In the rows, zero is written as 128.
Rotation paths and how fast each direction turns (deg/step)
Each turn is a multiple of 5 degrees from 10 to 175, or 0.
Each row of a path follows its step; steps can be skipped.
Rotation 1:
step 0: [139 135 118 128 140 118 139 125 132 120 127 135 136 136 124 129 123 124
 130 126 113 129 134 123 122 124 136 123 122 135 125 133 133 127 131 111
 127 135 127 128 134 121 133 129 134 124]
step 1: [130 121 121 131 135 125 133 130 128 139 124 134 124 128 121 134 134 120
 127 135 124 128 141 132 139 121 130 123 127 121 137 136 148 123 125 130
 129 142 123 138 129 127 126 136 125 130]
step 2: [126 133 121 133 140 126 121 130 122 126 126 130 116 127 125 123 124 137
 133 130 120 114 135 137 133 125 143 123 122 133 129 125 137 126 140 120
 131 127 119 123 121 131 123 129 139 122]
step 4: [138 125 124 133 122 119 120 136 128 123 120 131 124 136 115 114 125 123
 126 138 128 127 133 119 122 124 143 118 122 127 138 121 134 126 134 130
 131 138 127 136 123 127 134 132 131 128]
step 5: [126 133 125 138 128 130 124 126 131 130 121 128 134 133 117 122 129 126
 131 113 123 132 143 129 137 128 127 113 116 124 116 133 135 136 135 128
 131 136 123 126 120 135 123 135 127 120]
step 6: [135 118 127 133 142 118 136 126 126 124 123 131 129 136 122 132 125 135
 131 119 129 121 135 126 135 123 137 128 113 137 124 124 130 126 132 122
 131 138 131 130 126 120 145 129 127 138]
step 11: [129 124 121 141 138 121 118 115 126 136 129 138 126 128 114 127 129 122
 136 127 117 127 132 120 123 125 137 116 123 124 130 128 130 129 139 129
 128 138 120 133 123 133 126 126 125 119]
step 12: [133 133 126 131 132 125 144 126 119 124 118 127 129 133 118 120 125 128
 130 126 133 120 136 127 136 132 130 125 118 131 122 140 136 123 130 117
 134 141 116 133 116 126 129 129 133 132]
step 15: [131 135 125 133 134 119 129 126 131 118 129 128 127 137 129 133 130 131
 120 130 125 135 143 122 130 122 138 111 121 124 123 125 128 141 126 111
 129 133 125 132 125 124 138 130 132 127]
step 18: [130 134 118 136 137 121 136 122 128 131 138 138 134 127 111 134 123 126
 132 131 125 127 122 131 134 127 128 121 126 129 127 135 140 124 134 114
 136 139 125 130 121 122 137 124 128 133]
step 21: [133 125 125 140 141 122 127 123 123 122 116 130 129 123 119 135 123 132
 122 129 129 126 132 119 131 124 131 128 106 123 136 117 130 132 126 119
 126 135 121 132 120 127 134 136 133 131]
Speeds:
[129 127 127 130 132 124 131 126 127 125 128 127 129 128 127 128 128 129
 126 129 130 130 127 129 128 129 126 131 127 129 124 129 126 130 130 124
 127 124 126 131 127 129 128 126 126 127]  120
[125 126 127 129 131 129 128 126 131 129 129 132 129 127 127 130 129 127
 132 129 129 132 127 127 131 125 127 129 126 125 129 129 127 130 127 129
 131 129 132 128 129 127 133 127 129 127]  145
[129 128 127 130 129 128 128 127 128 128 134 130 125 125 126 126 128 127
 133 131 130 127 128 131 125 129 129 128 129 129 129 129 131 129 124 127
 129 127 126 128 129 127 125 128 128 127]  45
[126 130 129 125 128 130 131 130 128 126 130 126 127 130 125 127 130 130
 129 129 127 127 124 131 128 127 128 128 130 125 130 125 128 125 131 128
 130 126 128 129 122 127 130 128 127 127]  70
[127 129 127 128 129 132 129 130 128 128 126 126 134 125 126 128 127 125
 130 126 125 129 125 128 127 129 125 130 126 128 128 127 130 127 126 125
 129 128 125 127 128 131 127 129 130 127]  160
[130 126 128 123 128 125 128 128 127 127 129 128 129 131 126 126 125 124
 129 129 125 127 129 126 127 124 126 133 128 128 129 127 127 127 128 129
 127 127 129 126 130 126 128 131 124 126]  110
[125 128 124 125 126 125 129 128 131 131 127 125 126 123 129 128 126 129
 129 128 131 126 127 125 128 125 130 128 127 127 126 128 129 126 129 127
 129 129 126 126 128 127 127 125 126 129]  70
Rotation 2:
step 0: [135 130 128 115 130 119 132 132 135 129 136 136 130 143 135 129 119 139
 129 129 132 130 121 128 123 128 131 122 122 123 136 130 134 125 132 116
 129 132 123 124 116 124 125 137 120 137]
step 1: [138 120 138 120 134 128 125 132 131 109 131 127 138 126 132 130 129 135
 118 127 126 133 125 133 116 125 123 124 125 125 125 134 136 121 132 135
 123 138 119 132 125 131 118 121 125 123]
step 6: [135 120 125 115 132 124 119 129 122 128 134 119 127 137 129 127 120 121
 129 128 121 126 110 127 139 139 125 132 128 121 134 126 127 123 131 133
 124 138 132 132 134 136 132 116 124 133]
step 10: [133 135 130 124 137 121 131 122 132 124 126 125 135 121 126 135 126 140
 115 127 136 118 120 123 115 131 132 119 124 120 122 133 127 135 130 116
 126 127 119 121 129 124 115 121 125 128]
step 14: [123 122 128 118 125 128 130 124 123 124 128 126 137 135 120 126 118 134
 127 132 139 139 135 129 134 119 129 141 122 123 123 137 132 119 124 132
 120 136 141 126 140 128 126 136 130 125]
step 16: [134 123 128 122 140 127 128 130 124 131 126 136 120 140 124 128 131 127
 122 129 134 127 112 133 133 134 125 115 117 130 146 120 130 129 123 123
 132 126 136 122 128 131 119 124 130 127]
step 17: [133 124 129 125 133 126 118 117 134 116 133 131 138 133 121 114 135 136
 130 126 124 126 129 134 126 119 118 118 121 129 135 115 126 126 120 131
 130 132 120 132 131 132 133 125 135 124]
step 18: [122 128 130 129 132 130 117 124 138 130 129 112 130 127 129 124 134 139
 124 129 117 121 122 143 125 126 122 131 132 119 124 131 118 128 126 118
 136 127 130 131 115 123 134 137 131 125]
step 19: [125 126 122 113 135 128 123 124 130 134 124 129 134 124 128 136 116 128
 112 127 130 123 126 122 129 128 123 124 128 126 121 133 108 132 129 125
 122 133 129 133 124 121 123 137 128 139]
step 20: [134 125 127 117 128 130 134 131 124 123 115 135 134 125 125 118 121 138
 119 122 131 127 131 120 130 126 125 137 129 127 122 131 130 130 140 117
 117 121 118 124 124 130 134 116 129 137]
step 21: [121 116 136 128 135 130 137 138 126 122 126 132 131 126 124 131 133 126
 127 118 136 133 122 124 127 134 133 133 123 113 134 125 141 119 135 122
 137 121 122 127 120 122 135 133 121 134]
Speeds:
[127 129 131 131 130 127 128 130 129 127 128 123 127 126 126 128 131 130
 128 132 129 125 130 128 128 128 129 127 128 129 127 129 130 127 128 123
 126 124 128 129 128 132 130 127 126 130]  135
[126 130 128 126 130 127 128 124 126 125 130 123 126 131 128 126 127 125
 125 126 127 128 130 123 128 128 128 127 129 129 130 129 128 130 127 130
 128 128 124 128 127 128 130 127 125 127]  160
[126 127 130 129 127 129 133 129 127 126 128 128 131 127 130 130 127 128
 131 127 128 128 130 125 127 128 126 128 131 129 128 129 132 128 129 125
 128 132 130 129 125 128 123 127 126 127]  35
[130 128 125 128 127 132 129 129 125 130 127 124 127 130 129 128 128 129
 129 128 125 130 125 130 130 127 126 128 129 131 127 132 128 128 130 126
 130 127 125 127 128 128 128 124 130 126]  155
[131 128 128 128 128 129 127 129 128 127 131 130 128 130 130 129 124 130
 132 130 130 126 130 126 134 124 126 128 126 129 130 129 127 129 127 127
 125 130 127 129 129 127 132 127 129 129]  130
[130 127 128 129 130 126 127 128 126 128 129 129 128 125 128 129 123 128
 124 128 128 125 124 128 127 131 129 130 129 130 126 133 129 129 127 130
 123 129 130 128 127 130 128 127 129 127]  80
Rotation 3:
step 0: [132 126 123 130 129 126 125 129 130 142 136 125 125 116 123 121 124 138
 135 140 110 127 138 140 134 133 135 131 125 139 128 129 135 121 127 132
 138 130 130 125 131 121 120 138 134 129]
step 1: [125 124 122 132 127 130 121 133 133 140 132 121 134 128 135 123 118 134
 124 136 120 128 123 136 129 129 127 118 131 127 124 134 136 128 140 135
 134 129 125 128 127 118 124 151 129 116]
step 3: [134 134 131 129 118 119 127 126 132 140 136 127 133 121 129 126 114 140
 139 134 117 133 121 139 140 129 132 120 134 123 131 126 136 122 138 125
 132 129 130 133 132 118 131 133 131 122]
step 4: [125 133 133 124 126 119 121 126 131 131 134 114 140 128 123 130 118 124
 134 137 118 128 130 121 136 124 122 122 137 130 127 140 133 126 145 122
 132 140 124 128 130 124 127 140 125 122]
step 6: [124 129 135 135 118 117 122 124 130 137 135 127 127 126 123 127 110 124
 135 146 121 121 129 128 129 130 123 132 128 128 131 125 133 123 136 114
 138 138 130 132 134 121 135 131 127 137]
step 7: [113 132 125 128 120 121 122 125 116 136 132 123 127 134 126 136 112 131
 124 141 124 124 130 119 132 122 119 119 121 133 135 128 120 129 144 130
 130 131 132 134 127 123 129 135 123 124]
step 12: [120 131 133 140 121 116 114 130 127 141 130 120 130 121 133 120 123 136
 129 130 120 133 127 129 134 120 132 140 133 134 131 134 125 121 138 127
 134 127 115 118 137 132 133 129 135 124]
step 14: [119 126 141 131 118 123 122 132 128 134 128 127 130 121 135 118 124 125
 126 130 125 130 130 145 124 135 128 137 131 139 138 123 131 120 134 133
 142 136 117 134 141 125 124 129 130 123]
step 16: [115 126 129 120 116 129 125 131 123 136 125 127 135 123 121 128 115 131
 124 127 126 128 128 145 124 127 126 127 136 140 140 132 130 132 134 133
 129 134 122 134 127 127 122 148 127 119]
step 19: [126 131 129 117 126 131 126 134 111 134 137 118 131 117 122 128 119 121
 131 126 126 120 123 127 135 135 120 124 129 124 135 132 136 133 137 124
 131 141 125 133 132 129 123 147 132 122]
step 21: [126 134 123 132 121 124 122 133 125 145 131 117 127 123 115 128 113 133
 134 133 124 126 128 117 135 123 127 129 131 125 121 138 136 128 132 123
 138 145 132 132 132 135 127 135 134 127]
Speeds:
[129 131 126 128 127 126 132 130 129 129 129 128 132 127 126 127 129 128
 127 131 128 123 126 126 125 128 130 128 127 126 131 131 127 130 130 127
 126 130 129 132 129 126 130 126 130 128]  25
[129 128 127 123 130 129 128 128 126 131 131 126 127 127 130 130 129 130
 128 128 128 132 130 125 130 131 127 128 125 130 128 130 127 131 127 128
 128 127 131 130 129 125 126 125 126 131]  170
[126 127 126 129 133 130 130 126 130 126 127 130 129 129 126 127 129 132
 128 132 129 128 132 127 131 130 128 127 128 125 126 128 131 125 127 127
 126 128 127 129 129 125 127 129 129 127]  10
[128 127 128 126 128 128 128 125 127 128 129 130 131 128 127 126 124 127
 134 129 131 127 125 126 129 128 128 125 128 126 128 129 127 126 127 130
 128 129 129 128 130 130 127 130 123 131]  25
[125 126 128 131 128 128 129 132 127 127 127 127 129 131 126 128 128 129
 126 130 128 131 123 124 129 127 128 125 129 131 126 132 128 131 128 126
 128 128 127 127 126 129 128 130 126 127]  125
Rotation 4:
step 1: [137 135 131 139 128 132 125 121 130 136 139 124 125 126 129 130 128 123
 127 125 126 125 128 123 116 133 111 132 139 120 127 121 134 135 114 127
 132 121 130 139 124 126 107 131 130 129]
step 2: [133 136 128 132 131 133 137 137 127 137 125 127 135 122 140 130 124 125
 131 136 129 121 139 120 113 120 131 136 134 134 136 135 134 132 129 132
 142 130 120 131 115 131 126 140 129 115]
step 4: [141 128 135 127 133 122 131 137 125 133 138 124 138 121 134 140 119 120
 120 129 115 130 123 124 134 123 131 122 133 130 130 121 127 134 122 119
 132 115 119 123 122 118 125 131 123 142]
step 6: [136 130 130 140 133 124 127 131 123 122 136 125 134 129 143 130 118 117
 124 129 133 129 150 134 132 133 136 136 123 128 132 142 131 128 132 134
 134 129 132 122 118 129 129 142 129 126]
step 7: [127 141 129 142 127 126 120 131 117 131 139 123 130 118 134 133 132 122
 126 121 119 137 134 135 132 140 133 121 145 120 122 126 122 121 122 130
 133 124 123 127 136 134 123 128 124 123]
step 9: [126 129 129 134 128 136 130 141 127 123 135 115 129 119 132 128 122 135
 131 138 148 132 134 119 118 133 131 128 131 137 127 130 130 130 114 129
 135 117 132 131 123 139 122 129 123 117]
step 12: [142 132 124 132 128 127 134 123 125 142 134 124 125 127 137 131 119 126
 118 121 129 130 128 123 114 125 127 147 132 144 123 125 139 130 132 127
 135 125 128 129 118 129 119 136 123 125]
step 13: [128 132 122 126 121 135 137 134 116 131 135 120 131 118 133 133 125 116
 131 138 137 137 139 135 133 124 127 130 131 126 131 137 137 119 124 133
 130 130 129 136 126 142 116 141 127 120]
step 16: [136 128 133 144 128 134 130 129 120 122 136 119 119 133 140 122 115 120
 119 132 135 131 133 122 128 125 137 133 123 134 133 129 133 139 129 126
 136 120 141 135 117 126 125 128 132 123]
step 18: [132 129 135 138 134 122 129 124 115 137 130 119 135 122 132 125 126 134
 119 118 116 128 128 119 125 135 124 125 145 123 130 132 122 134 134 135
 146 129 123 136 128 119 124 137 126 130]
step 21: [136 136 131 129 131 131 133 136 132 123 135 129 133 125 136 138 130 121
 124 136 121 126 138 123 127 127 127 113 134 127 141 123 119 111 118 132
 139 135 122 123 125 120 124 135 117 122]
Speeds:
[128 129 131 127 130 129 129 123 126 129 131 127 128 132 128 129 127 128
 129 126 130 130 127 129 128 129 129 132 131 127 127 131 126 128 129 130
 126 130 128 126 128 130 129 131 127 133]  60
[129 125 130 129 131 127 127 124 130 129 131 127 129 126 129 125 129 130
 125 126 127 126 127 130 129 124 132 131 127 128 130 129 132 131 131 127
 132 128 128 127 129 126 128 127 128 127]  175
[129 131 131 126 125 131 128 128 128 130 128 129 129 128 126 124 125 128
 132 128 129 129 128 131 127 129 128 131 124 130 131 130 127 129 126 124
 129 126 130 129 126 127 127 128 126 125]  100
[129 131 125 130 131 130 129 129 129 127 132 128 128 126 124 129 133 129
 129 129 130 129 127 127 129 127 129 130 127 126 130 130 127 126 126 130
 125 126 128 130 132 127 127 127 126 127]  175
[131 129 127 131 128 128 127 128 127 128 129 129 123 133 128 129 129 126
 129 127 126 125 132 128 125 128 129 131 128 123 127 126 129 127 129 127
 129 131 129 126 127 126 128 127 128 124]  70
[127 127 129 129 129 127 131 129 127 129 129 126 130 127 130 127 130 130
 131 130 130 126 125 128 123 128 125 130 126 127 128 125 128 125 128 126
 131 132 125 128 128 126 126 127 130 130]  40
[129 126 130 129 128 126 129 130 126 127 128 124 129 126 128 128 127 124
 128 127 132 131 130 127 127 127 128 130 126 130 126 130 129 128 132 131
 126 129 130 127 129 129 130 123 128 126]  110
[128 125 131 125 128 129 129 128 132 129 127 129 127 128 126 131 131 128
 126 127 130 127 129 128 124 129 126 128 131 127 128 129 127 132 129 128
 129 128 126 132 126 129 128 127 123 126]  40
Rotation 5:
step 2: [127 121 115 135 139 126 148 135 130 127 134 126 121 125 132 131 127 126
 126 133 132 123 122 125 125 129 125 135 125 129 139 124 134 127 125 126
 120 139 129 111 130 133 135 136 130 129]
step 5: [134 126 118 133 129 118 122 125 134 134 118 125 136 120 133 129 123 127
 137 129 122 132 139 131 134 132 129 118 129 127 124 125 121 135 133 112
 130 129 123 123 110 128 136 124 127 134]
step 6: [130 130 130 130 130 131 127 127 133 123 133 125 143 131 132 122 121 135
 141 131 127 135 138 119 133 123 125 116 119 131 140 126 123 126 118 122
 121 143 129 122 119 129 131 122 122 136]
step 8: [126 129 124 141 136 133 129 135 136 130 128 140 115 139 133 123 117 129
 126 127 130 132 134 114 125 126 136 126 127 123 133 126 134 129 119 126
 135 142 136 125 132 129 132 138 134 128]
step 10: [136 135 114 124 135 135 126 127 131 140 132 121 130 131 141 131 121 132
 130 122 133 118 122 132 136 128 124 125 130 121 129 121 141 126 129 127
 131 139 133 123 135 116 121 129 127 136]
step 11: [146 127 118 125 130 130 132 124 135 130 126 122 121 127 128 125 125 123
 135 128 142 128 122 142 126 128 122 125 124 119 136 122 122 136 136 118
 135 125 127 125 123 120 132 128 124 140]
step 12: [136 130 124 128 144 126 119 128 136 126 125 123 125 132 127 128 121 119
 133 140 138 137 122 125 140 120 124 130 120 123 134 133 125 115 127 118
 122 132 124 126 127 127 130 120 125 137]
step 13: [124 114 115 138 135 121 130 125 135 125 126 119 123 123 127 123 133 127
 144 124 139 126 133 121 134 127 138 126 120 126 131 135 124 121 129 126
 122 121 127 130 129 140 132 126 121 137]
step 16: [126 134 121 136 136 117 119 128 128 131 129 127 136 135 135 143 113 135
 119 124 132 122 134 124 118 133 130 131 133 127 131 117 125 127 126 117
 126 133 126 124 131 121 124 127 128 139]
step 17: [132 134 121 141 128 117 127 136 138 121 125 129 140 131 125 130 122 129
 137 125 146 127 127 133 124 136 126 125 126 136 129 119 128 137 127 130
 142 132 133 118 124 123 126 128 125 135]
step 21: [133 128 115 125 125 123 137 131 145 137 120 122 130 122 138 128 123 121
 133 131 126 122 131 124 135 128 134 126 130 125 138 118 123 127 130 133
 127 137 124 125 134 140 131 121 140 123]
Speeds:
[129 130 127 128 131 129 128 127 128 127 127 130 130 126 129 127 131 127
 127 128 129 125 123 133 130 123 128 133 128 126 127 127 128 128 126 129
 129 127 129 125 126 129 128 131 127 129]  45
[133 129 129 129 126 130 128 128 129 130 129 129 127 129 130 126 132 128
 126 126 124 131 129 128 129 125 131 125 126 127 127 130 130 130 128 129
 125 131 128 126 126 126 130 128 131 130]  20
[131 129 126 130 129 127 128 124 125 129 129 127 130 130 126 132 129 127
 130 128 128 131 124 129 130 128 128 128 129 129 127 128 128 129 131 127
 131 130 130 129 126 124 127 126 125 127]  55
[126 125 129 129 128 131 127 124 129 126 128 130 127 128 129 127 129 129
 132 124 131 130 126 128 128 128 126 127 129 129 131 129 129 128 125 131
 131 130 126 127 127 128 126 127 131 128]  160
Rotation 6:
step 1: [138 132 139 130 129 118 119 126 118 134 129 127 133 120 135 124 119 126
 133 122 126 133 119 126 130 137 134 123 137 127 121 124 133 137 116 121
 124 121 142 122 123 127 120 133 132 118]
step 3: [140 130 110 137 135 118 128 129 131 117 128 131 124 125 137 125 129 134
 129 118 121 127 129 125 129 141 138 126 127 126 126 128 121 121 134 136
 131 124 127 135 116 123 125 125 118 119]
step 4: [129 129 119 129 134 122 136 130 127 136 123 134 115 132 136 131 121 140
 129 123 129 137 124 120 124 124 127 129 121 123 121 121 128 124 136 124
 127 144 132 129 132 138 113 138 131 137]
step 6: [124 135 132 132 124 139 133 124 126 108 141 123 124 121 132 130 135 129
 123 132 134 125 122 126 121 126 121 133 127 122 134 122 121 134 131 132
 132 135 123 131 135 135 114 129 113 134]
step 8: [132 120 138 130 117 128 130 129 113 133 131 122 135 127 120 131 124 112
 133 129 128 132 127 124 141 118 137 135 123 120 134 130 122 134 127 129
 126 120 118 119 123 134 125 131 122 138]
step 10: [111 132 127 123 134 126 130 120 128 136 126 132 133 125 123 125 122 127
 122 127 128 128 134 120 127 135 140 125 133 133 120 139 119 138 127 134
 140 127 114 118 118 133 129 120 129 122]
step 12: [131 121 126 122 130 127 127 121 129 125 133 133 128 133 114 130 129 131
 122 116 130 123 129 125 122 139 124 120 139 127 136 114 124 130 116 120
 136 127 122 130 122 115 132 138 141 127]
step 15: [142 118 123 112 121 128 132 119 129 127 140 124 117 139 128 134 127 133
 130 130 127 132 125 126 134 121 129 132 119 125 132 131 126 118 131 138
 119 131 129 130 127 116 120 118 132 124]
step 18: [131 127 139 132 122 129 131 125 119 122 133 120 123 124 132 121 137 135
 137 141 126 121 140 136 124 125 132 138 137 119 119 123 132 134 140 116
 122 119 126 128 123 127 130 122 133 130]
step 20: [136 130 131 123 129 131 127 129 120 142 116 134 135 125 139 121 124 129
 126 127 121 118 133 130 136 140 132 131 125 121 123 125 120 130 131 123
 134 124 141 120 126 145 120 133 130 129]
step 21: [130 128 116 133 133 124 131 136 134 121 134 136 122 132 138 121 128 115
 131 120 119 125 130 129 122 136 135 122 130 131 117 129 114 131 139 132
 137 125 134 128 127 125 139 126 132 140]
Speeds:
[129 128 131 128 126 126 130 125 129 129 131 123 130 124 124 126 127 128
 129 129 125 127 127 129 126 125 126 128 126 131 129 132 129 128 129 130
 126 126 127 129 129 131 127 129 129 128]  40
[127 129 126 132 129 124 128 130 131 128 128 127 131 124 130 129 128 126
 130 129 132 129 130 130 127 127 128 131 125 127 132 127 126 128 125 129
 130 126 129 128 129 125 126 130 126 128]  135
[129 130 127 128 129 125 128 125 127 127 128 130 125 130 132 130 127 129
 129 126 124 128 127 130 126 125 128 129 130 126 129 128 129 129 127 129
 130 125 128 126 130 132 131 131 122 129]  20
[126 126 127 126 129 131 127 128 128 128 127 126 129 129 130 130 126 129
 128 134 126 128 128 131 127 128 126 131 125 126 126 128 127 124 129 125
 128 128 128 129 131 130 127 131 129 126]  160
[127 128 131 129 132 129 129 127 128 131 122 126 126 126 130 127 125 129
 127 129 131 129 126 125 127 128 128 126 127 129 126 131 130 127 126 130
 129 128 128 127 126 130 127 129 127 127]  115
